Each row is where one point has got to under a steady rotation. How many steps took it there?
The counts run from 0 to 541.
 13  -3  12  14   4 -21   1  -4  15   3 -16   2  -4   7  -3   6   4   2 -11   3  -8  -1   0  12   0  -2   2  -2  15  -3 -22   5  -1  -3   9  15   6  -5  -5 -12  -1   7   9 -12  11 -22  -9 -13   4 -16   5   8  -8  -9   8  -2  -7  -4  12  19  -9   4   3   5   4  -8  -4   2  -8 -14  12   9  -3   6 -12  -8 : 413
 14  10   3  -8   2 -11 -18  -7   3  11 -11   3   3   4  -2 -21 -10   6   1   6  -9 -13  -2   4  -8  13  10  -4  -4  -3  -8  -7  27  17  -7  14 -11  -3   7  -6 -13   5 -10  18 -11   1  -9  -5 -12   3  -2  -7  17   9  10 -10  -8  -5  -7  -1   6  -7   4   1   0   4   5 -13  -1 -14  24   2  -5  -6   5  13 : 214
 10  -3  14   7  -3  -8  -4  -3  12  16 -15  -2   4   3 -22  -5 -14   3  -7   0  -6  -4  -9  15   1 -10   0   7  13  -6 -23   6  -1  -3   2   4   0 -10   0  10 -28  11   6 -18   7  -1   2 -22 -12  -1   9   9   3   2 -13  13  -7 -13  -1   0  -8  -2   7   7  13  -4  11  -7  -1  -7   6   6  -3   3   3  -1 : 145
 10   3  -2   0   1  -1  -5 -10  -2   3 -15  -6  -1  13  13   0 -11   8  -3  -3  -1  -9  -3  -4  -1 -13   3 -15   7  11  -5  -6 -12 -12   7  12  12   3  -4   2  23   1  12  -7  11  -7   4   4   8 -23   9   8  -5   2   7  -4   7   2  13   6 -13   1  -5   0  -3 -13   1  22   5  -2  15  17   2   2  -7 -27 : 154
 -8  19  -2 -16  14   9  13  -4  -1   1   6  -1  -4   1  14  -2  -7   9  -1  -9 -17   2  -7   2   6 -19 -13 -10  -5   0 -12 -11  -4 -11  15   4   4  -5  -1 -20  23   9 -15  -6  -1  -1  13   2  18  -1   0   0   0  -6  -6  -6  -3   3   8  -2 -13   0  -4  -6  -2 -11  -7  12   3   2  -3   1  -9   1  -7 -19 : 465
 12  -1   2  -1  -5 -15   3 -10 -12   3  -6  -5  -2   5 -23  13   3  12 -19   0  -4   1  16   0  -4   6  10  -1  -1 -10 -14  -3  13  -1   3   8   3   1   1   1 -10  16   0 -16  -5  14   5  -9 -17  10   5  13  13  -1  -2  14  -9 -21  13   5  -1  -6  -5   0  11  18   8   1   3  -3   9   7 -10   7   1  -1 : 488
 -2  13   2   1  -5 -14 -13 -12  14  -3   9  -3  12   8 -15   7 -10   2   1  12  -5  -5   5  17   2 -13 -11   3   3   3  -6  -1  -3   6 -19   5   5  -4   1   2 -17   6  17  -7  17   6  14   5 -18   9 -10 -15  -8   0   4  -2 -11   4 -13  -3  -9   1   8   6 -14 -17  16   4 -16   7 -13   3   0   6  12   0 : 417
 -7  30   5   5  10   2 -15  -5  14  -3  12  -3   4   2   0  -5  -1  -2   4   5   8  -4 -15  -5  -6 -10   4 -10   0   9  -2   4   0  11  -1   6 -15  -2  -6  -2  12  -5  10   3  12   0   9  13 -18   7 -15 -11 -18   5  21   4   2   6  -4   0  -4  10 -15  -1  -1  -9  17  -7 -23  -8  -5 -10 -15 -13  11 -12 : 72
 13   5  13  11   6  16   7  -4   0   3  -5   1  -5  -1  14 -10  -8 -19  -6  -3  -8  -6 -18 -20  -4 -12   2  -3  -2  11  13  -2  -8  14 -14   2  -5   1   1  -3  12   8   2   6 -15   1 -14  -7  -2 -15   7  15  -4  -1   3  -4  21  -2   2  12  -5  11   2   6  -4  -2  20  -3  14  -7  22 -11  -3 -13  -8  -2 : 269
  2   8   7   5  -9 -10   6   8   0  -2   5  -3  14   7 -18  -1 -18  16 -11   3   0  18  15  16 -12 -13   0   9   0 -19 -11  -2  -7   3 -20   2  14  14   4   5 -13  10  -5 -10  -8  13   6   1 -17  11   5   1  17 -10  -6   5  -4  -8   1  -5 -17  -9   4   2  -7  -3   6  -4  -1   7  -7   6  10   4   1   0 : 456
 18  19  18   7  19  -5  -2  -7  17  13  -1   4 -12  -2  -9  -9   0  -2  -7 -12 -14  -6  -4  11  -8  -1   5  -3   2  -8  -2   7   0  -3   6  -1 -11 -12  -3  -7   0  13  -5 -12   4 -10  13 -11  -4   4   2  -7   6 -11   5   8 -15 -20  -2  -4  -5   8  11  -1  -4 -23   5   5 -18 -16  -1  13 -15 -12   4  -4 : 107
  5  -4  22  -1  10 -21   5  -5  10   2  -9  -8   0  12 -11   3  -6   2   0   6 -22  -5   8  -2  -3  -4  11 -15 -10  -6   3   4  -4  10   7  -3   9  -2  -2  -6 -14   9  -2  -2  -7 -15   8  -1   3   0   6  11  10   0  10  -2   0  -9  10  22  10   6   2  11  -7  -3  -2 -11 -12 -10   0  -5  -5  15  -1 -17 : 411
 13  15 -13   1  -7 -15   5 -21   6  -3   2   6  -2   2  12  -3  15  -8  16 -15   2   0   8  14   5  10  -7 -15  13   7   3 -11   8   4  -1   7   0  -2   1   1   9 -11  12  -1  16   4  13   0  -8  15   4  -9  -4  -2  11   1 -18  -8   2   1   3   4   7  11 -27   3 -20   6   0 -12  -9  18  -8  -8   2   8 : 20
  1   6   4 -24   3   1   0  -2 -13   1   3   1  -2 -11  -7  -1  -6   2   6 -14 -14   1  11   4  -7   8   7   5  -4  -4   9 -16  13   8 -11   4   6   0   1   7  10   7 -12  11 -20  -9  -5  -2  -1   9   3  10  13   8   1 -20  -6  -4   4  -5  -1  -3   1  -6  -9  10  15  -9  14   6  27  -7   0 -12 -12   5 : 130
 -2  34   9   8   0  -2  -6 -12   2   6   9 -17  10  -5  -9   0 -10  15   4  -7  21   0   1   5  -8 -18   0   9  -2  11 -20   7  -2  -3   6   3  -8  10 -13  -6   1   5   9  -4  13   1  14   5 -18   1   6   5 -14  -1   1  10   2   2  -1 -14 -13  -1  -8 -15  -4  -4  -1   3   1  -9  -2  -4  -5  -8  -7   5 : 110
 -1  -8   8 -10  -3 -24   7  -4  -4   4   5  -5   7  -4   2  -1  -1 -11   9  -6  11   6  15  -4  -2  10  11 -10   7   5  16  12  -3  15   9  -5   3  18  -7   6   9   2  -5   5   4 -14   1   8  -4  -4   3  -2   3  14  -3  -5  15 -14  -1  -2  10   0 -18   2 -11   2 -17 -32 -12   1   1  -3  -4   2  -7  -1 : 478
  3 -15   2  18 -26 -26   9  -1   1  10  -4  -8   7   9  -6  10   2   1  -3   6   8  14  19  -4   1   3   1 -10  14  -1   5   6   0  13  -8   7   7  17  -3   1 -11   9   1   8  -3  -3  -1   9 -18   1  11   4  15   1  15  -1  17   3   2   8   4   1  -4  17  -5   4   6 -15   0   8   1  -3   3   1  -4   2 : 219
 -2  17   0  -1 -13 -18   4 -13  -6   5   2  -6   2  13  -7  -5  19  10   6  -3 -11   7  20  -6  -1   5  -2  -6   0   7  -1  -3  23  11   1  15  -1  13  -1  -9 -18  16   2  15  -8  14  10  14 -15  24   5  -1   5   1   4   4  -5 -16   1  -2  -6  -3  -6   3 -14  11   0   7  -1 -11  -8  -1  -8   0   9   4 : 486
 10  -1   5  -8  -1 -13  10  -7   1  -8  12 -10  14 -14  -2   8  -7  -2  16  -7  19   6   8   0   2   4   9 -12   3   0   1   9   1  19   8   6  -3  13   0   3   6  -8 -16   6   1 -14   0   5   0 -10  -6 -11 -15   8  -4  -9  11 -10  11  -4  13  -7 -18   2 -13   6 -19 -31  -4   2  -1  -7 -10   0  -6  11 : 477
  0  -1 -16  18 -17   3   3  -5   0  -4 -14  -1   9  -3  -3  -8 -11   8  -2   0  -1   5   2  11   8 -14 -20  -3  -3   3 -10  -2 -12   2 -12  11   3  14   1   4  -9  -5  16   1  -4  11  -5   0 -11   6   4   9  -5  11  -3  11  21  12  -3   5 -16   7   4  10   3  14  11  -3  19  10   0  -4   6   1   1   4 : 492
  5  -3   4  -1 -18 -18  -1 -12  -3  13   5   1  14  -1  -1 -14  -5   0   2  -7  18   5  12  13   5  12  14  -4  13  -3   7  -6  -4   8   4 -14   1  23   2  10 -11   4   3   4  -3   9   8  -8 -17   2  10   1  23   9   0   3  -8 -19   9  -7   6 -13 -14  20 -20  -1 -11 -16  -3  -1   3  17  -9  -8   3   4 : 250
  4 -14  -6  -8  -8 -28  -1 -17   2   9  -4  -6  -7  -9  -2  -1  -3  -8  -1   5  -3 -12  -6  20  11   5  -5   4  12  10  -3  -8   4   9   4   4  -9  -1  -4   5 -17  -8  11   3   8  -4   6 -19 -14  16  -4 -11   6  21   0  -3 -12 -11  -5 -13  -2   0 -13  18  -5  -1   2  -7 -15   1   9  -1 -10   1   5  12 : 212
  6  10  14   5  10  -9  -3  -1  -4   8   1   0  -6   7  13   7  -1  -1 -16  -6 -11  -9  -6 -36   4 -18   3 -23  -4   6  -4   2   2  -3   9   6  -7  -5  -6   0   5  13   4 -10  -2  -3   8  -6   5 -12  -3  -2  -3  -9   7  11   7 -15   3   0   0   6 -16  -2  17  -5  -7   0 -10 -10  -7  -5 -26  10   3 -18 : 344
 -7  -1  -4 -27  -4  -6   8  -5 -14  -5   6  -3   3  13  10   7  -6  15 -10  10  -4  14  11  -5  12  -7  -7  -2   1  -1 -10  -9   5   1  19  12  11   8   5  -2  16  10  -7  -1   4   0  10   6   8  -8   3 -10   2  -3  -9 -12  -5  -2  10  -3 -21 -13 -11   2   2   1 -16   0   0   0  -5  -2  -3  15   0 -11 : 121
  0   5  -3  11   7 -16  -5  -4  10  -6  -9  11   1  -9  16 -12  -2   0   3  -7 -11 -10  14  16   5   2  -5 -19  -7 -10  -1 -21  -1 -10  -2   2  -4  -7  -7   2  -5  -3  -3  -1  -3  -3  -1 -20   5   2   2  -1  35   5   6  -2 -11   5  14  17  -1  -2   3  11  -2   8 -12  -1   4  -1   8   4  -1  10   8 -14 : 290
  4   6  -3   1   3   6  10   1  -5  -6 -13   6   4  -8   0  -8   1 -14  16  -3  -4 -10  -4   3   3  13   2 -10 -10  -3   6  -6  -2  14 -16  -2   2  -3  13  15   6 -16  -1   3  -8  10  10 -14  -6   4  16  13 -27  -6  -6  -4   6 -10   4  15  17  -3   9  11  -8  21   9  -8  12  -2   8   3 -10  -7  -8  13 : 95
 17  11   5   0   9  17  -6  -4   3   1 -10  -3  14   7   5  -9  -9  -7   6  -4   2   3 -16  -4  -3  -2  13  10   0  -6 -15  -9  -9   8 -11  -6  -6  -7  11  -2  -3  -8  14   5 -11  -2  -3 -12  -2 -19  -1   8  -6   8   4  -1  -1   5  15  12  10 -11   0  12 -10  -8  -6  -4   8   1  28 -10   5   5 -14  16 : 10
 -5   6  -1   2  -6  25  -2  -3  -5   2 -10  -1   4  -2  -5  -4 -14   8  -8  -1   2  -4 -11   7   6 -24 -18  21  -3  -3 -16   8 -17  -5 -11  -2  -1 -11   2  13   4 -10  16  -4  -5  18   4   2 -17  -8   2  11  -9   6  -4  17   7   6   1   2 -14   6   7  -6   0   3  19   4  23  11   7 -13   4 -12  -4   7 : 232
  1  -9   0 -11   1  -2 -14  -4 -20  -5  -9   3 -12  11  23   9   6 -11 -12  12  -5 -15   4  -4   8   4  -5   8  11   8   4  -8   5  -2  -2   3  -1 -10  -1  23  19 -13  11  -3  13   7   3  -3 -15  -4  -6   0   2   6  12  -8  -7  -1   4   5  -1  -4  -9  -4   8  -1   9  11   3   6  17  -4  -4   8   2   6 : 124
 -6 -10 -13   2  13   5  -7 -15   3  10 -13  17  -9   1   3  -5  -4   5 -14  14  -9 -11 -20  19   5   3   0  -5   1  -2 -14 -11   5  -2   0   9 -10 -20   2   8  14   5   3 -13  11   6   2  -7  -6   0   4   4  12  -5   5   7  -8  -7  -1  10  -9   8  -5   9  23   7  25  -3  -4  -8   6  19 -14 -20  -1   4 : 298
-18  -5   4 -32  -4   5   4   9  -6   3   8   3   9   4 -10   3 -11  -9  -2  15 -14   3  -8   0  10  -7  -6  18  -1  -6 -14   2  -9  20   3  -5   5 -10   6  11  -4   7   4  -4   9   4  15  -2  -7   2   1  -8 -16   5 -14   2  -1  -5  -5 -11  -9  -7   1   4   2  -9  10 -14 -12  -8  -9 -13   1  11   7   2 : 6
  3   9  -3  27   5   3   0   0  20   3   8  -2   7 -17  -4  -4 -10   3  -5 -12  24   4 -15  11  -4 -12   0  -6   4  -2 -10  14 -13  -8   8  -3  -8  11  -5   2  10  -1   9 -11   5 -11  -9  -2  -7  -8  -2  12  -2   2   1   8  16   0  -1   0  -8   6 -13  -2   3   3   2 -12  12   5  12   3  -7 -17 -12  -2 : 338
  8  22  -3   3   8  20  -5 -12  -2  -1   2   6  -6   8  11   7   5   9   0 -15   4  -6  -8  -2  -1 -16  -5  -1   4   5  -2 -10  -9 -13  -8  -5  -2  -8   5   4  18  -3  16  -3  -7  15  15  -2 -13  -3  -3   6  -5 -14  16  10 -11   5   5   1  -8   6  11   3 -16  -6   8  27   3   4  10   2 -11 -14 -10  -2 : 193
 -4   5 -10 -17  -2   8  -9  -5 -13   0   7  21 -15  -4  17   5   6   0   3 -23 -15   3   7   8  19  10 -17  -5   0   1 -11 -13  11 -13   0   7  -1 -12   5   1  10   2  -6  15  -7  -1 -16  -9  -1  12 -16  -9  21  -3  18  -4 -14   7   5   4  -6  10  -3  -2   6   1   6  -6   4   4  10 -10  -1   8  -4  -8 : 397
  8   2  -3   7  -1  -7 -11 -12  -7  -3  -2  -5  10  12  13   3  -7  -5  -8  21   5  -6  -5  -3   5 -14 -10  12  12   6   0  -6 -11   9 -17  14  -5  -2   0  13  -3 -17  19   1  17  11  11 -10 -20  -9  -3 -14   2   9   2  -1  -5   2   0  -9 -11   3  -1   6   1  -9   8   6   3   6   4   2   4  -9   8  20 : 385
  5 -19   6  -2 -17 -29   4   2  -2   8   2  -4  -9   1   6   4   3  -7   4  -4   1  10  15   0   3  13  -1  -4  19   1   6  10  -3   7   9  -4   3   7  -3   9  -6   9  -2   9   3 -17  -6   0  -5  -4   3  -7  19  13  10  -3   8  -2   6   5   5  -1 -22   8 -10 -11 -10 -28  -7   3  13  -2  -1   6  -2   0 : 479
 -1  12   0 -21 -14 -11   0  -2  -2   1   9   8   3   7  11  -7   3  -8  13 -29 -13   7  15   2   5   7 -15 -13   7   2   6 -10   6   2  -4   5  12   2   1   3  -2   4  -3   6  -8   4   6  -4   5  13   0 -12   3 -14   6  -6  -9   2  -7 -11   4  -2   5   5 -20  -5 -15   2  -2 -12 -13  -9   6  19   5  -9 : 52
 -1  -5  -2  -1  -7  10  -5  -6 -11 -10 -10   3  17  23  12 -12   3  -3 -12  -3  -4   9   5   8  19  10 -10   2   5   1  -1  -4  -3   0  15  11   5  11  12  10  16 -11   1   0  -8   8   5  16  -8  -2  -8  -3 -19  -4   6  10  -9  -6  10   1   0   0   7  -3  -2   0 -26   6   2 -11  -6  -2   3  23   5  -3 : 88
 17  15  -5  19  -4  -7 -10  -6   7  11  -1  11  -1   9   6  -2  13  -1 -13  -9  -6   2  -3  -2   0   0  -7  -3  15   0 -13  -3   9   5 -13   9  -2   2   6   3  -5   4  25 -11   4  -3  -1 -24 -14   7   1   2 -14 -14  17   3 -11  -2   2   1  -9  -3  -2   8   2   4  11  17   0 -16   4  12  -3  -5  -3   6 : 452
